One turn or mirror swaps these rows in pairs. Which row does each one swap with?
bugu: [-28  -7  14  28 -13 -29  10  16  -9  15  13  -9   0   2  10   7 -29 -31
   7 -30]
tam: [-16 -22  22  15 -10  -2  10  15 -32  -1  -4  10  -8  -6  10  45  -6   0
  -3 -19]
zefam: [ -5   7   9  16 -21 -30  22  15   5  -3  32  -2  11  -3  13  14 -22 -28
 -24 -24]
ragi: [ 37  10 -43  20  -8 -22 -33  23  10   4 -10  11  -3 -11 -23  19 -11   5
  -2 -21]
Boru: [ -6  32  42   4  -2 -24 -25  11 -19   2 -25  14  18 -17  -7  -8 -14  -1
   2 -25]
fano: [ 24  -3   0   7   2 -37 -29   7  14 -14 -11   9  27  14  15  23 -27 -13
  25 -32]
mil: [ 23   0  42  19   4 -18  30   4  -8   2 -19  10 -28   0   2  30   2  -5
  -7  -8]
lozo: [ 16  -4  12  18  -6 -40   9  24 -10   9 -43   1  -8   5 -26  39  -4   6
   9 -41]
dib: [ 26  12  10  15  26 -26  -1   9  38  -3 -10   8  17  19  -5  45   3 -18
 -16 -22]
Zodi: [-14  16 -25   7  17 -28 -12   6  30 -15   0  -1   1  30  30   1  -7 -15
  -9 -36]
badip: [-20  10  -4  22  13 -26 -15  24 -44 -12 -16   3 -16  22 -36   8 -26   8
  -4 -25]
nepef: [  2  41 -15  19  35 -32 -36   8   7  -1 -14   5 -10  -5 -24 -13   4 -15
 -22 -16]
vuf: [ -2  28   0   2  -4 -27   3  18 -57  -7  -2   2  -3  -3  17  13  14  -7
  -6 -44]
mev: [ 39  23 -32  19  14 -27   6  16   8  -6  12  13   8   4  19  -4  25  -8
  -4 -16]
Goli: [ -1  22 -66  18   5 -28  -9  27 -17   1   3   6  18  -2   7   8  -7 -13
  -2 -19]
fipid: [ -4  12 -21   3  37  -6 -16  15  -9   6 -52  28   4  -1  -1  16  11   3
  19 -13]
pom: [-11  25 -40  17  14 -21  25  29  33  -3 -11   6  -4 -11  -5  11 -42  -7
 -10 -25]
Rizag: [  9 -15  -8  22  27   0   6  10  22 -13  15  32  17  -2  -1  -6  -6 -11
   4  11]
Pako: [-22  29 -33  20  36 -30 -27  14   7 -13   9   7  20  -6  -2  42  -5  -4
 -11 -22]
duz: [-38  19   3  29  -4 -17   5  40 -14  11 -39  22 -16  -1   9  18  -8  20
   6 -23]
Nol: [-18 -14 -14  23  -5 -25  19  33  11   1   7   9 -35 -32 -17   6   6   1
 -11 -18]
ginit: [ -4  14  -5  13  26 -10  32  13 -27  20 -44  11 -15 -26 -10   2   4 -14
  10 -25]
penuk: [ -6   8 -21  19  16 -28   9  19 -56   0 -16  10   3  13 -36  -7 -16  -3
  -2 -27]
pefe: [ 12  -2  49  18  -6 -15   9  16 -24   3   1   7 -13 -18   5  -3  -6   0
  -5  -3]
Kozi: [ 17  21  -1  14  22 -21 -47   1  -7  -2   3   9  22  13  10  24 -28 -22
   8 -36]
bovud: [-17  28  37  16   8 -20 -35  20 -13  -7   4   9  25  12   9  -4   8  -3
  -2 -19]
guzo: [ 17  29 -35  15   1 -43 -16  25 -29  -5  -1   7   1 -24 -27  -2 -28 -14
   1  -3]
tonib: [ 11  15   8  21  11  -5  -2   1  10   7  -2  20   3 -27  41   7 -15 -34
  14 -10]
voka: [ -2   5  50  19  -1 -17 -14   7  21  -1 -20  10  -1   4  -2 -12   4   1
  -3  -7]
ges: [ 17  50  13  14  17 -33 -10  41  11  -6  -7  35  -6  22 -23  20  -5   5
  -1 -20]
kovif: [ -7 -14  -1  22  22  -4 -12  19  33 -20  24  23  -3  11  -4  10 -25  -5
   4  -1]
Pabu: [ 17  31  15   5  25 -31  -5  17 -14   5  28  -1  10  -1   0  -4 -28 -31
  -7 -41]
vona: [ 43  33  10   5  22 -39  -2  15   1  -2   8  12   1  11  -8  20 -14 -18
  10 -54]
Rada: [ 29   2  21  18  -4 -12  28  18  28 -14  -1  13 -27   1   6   7   8   1
 -11  -4]
sinu: [-21 -18 -33  -4   5  12  11  12  13   5 -30   3 -12 -10   0  26  -4   5
  12 -17]
vur: [-28 -22 -15  24  -2 -30 -13   1  -7 -10 -28  -9 -17 -20   0  26  -6  14
   9  -9]
zir: [  7  37 -52  14  13 -13 -25  18  -6   2 -17   7   9  21  -2  26  -1  11
  -8 -12]
dipu: [  3  -9 -58  19   6 -23  18  20  -1   3  -2  10  -5  19  16  32   4 -12
  -2 -17]
vumut: [ -9  -3  -3 -15  19  -4  12   9   1 -25   3   7  -2 -35 -14   4   4 -15
 -15  12]
Kolu: [-28  -7 -18   2  16   8  -2   6  -7  -2 -37  12   6 -24   7   1  14  -1
   3   5]
Zigel: [  1 -12  10   5  -1 -31  28   7  19  -8 -19  -1 -42  18 -15  10 -17 -20
   0 -25]
tuze: [ -8  25   5  24  -5 -39  14  35  -7  12  20  -2   2  14 -18  14 -26 -23
 -13 -54]
vel: [ -8   0 -15  -4  20  11   8   7   2   2 -26   2 -12 -15 -31  34   6  -8
 -33 -17]
nari: [-19   3  22  13   5 -14  21  20 -29  -6 -23   9  12  11   0  59  -7  -6
 -17 -18]
Vugud: [ -5  24 -11   3   3 -21  -4  18   3 -26 -42   3  -8   0  -7 -10   5  35
 -19  -9]
rudak: [ 21  48   2  10  24 -31   9  28 -13   5 -21   6 -12   7 -29   3 -23 -15
  -1 -53]

badip pairs with kovif
nari pairs with fano
dipu pairs with fipid
ges pairs with Zigel
mev pairs with ginit
lozo pairs with dib

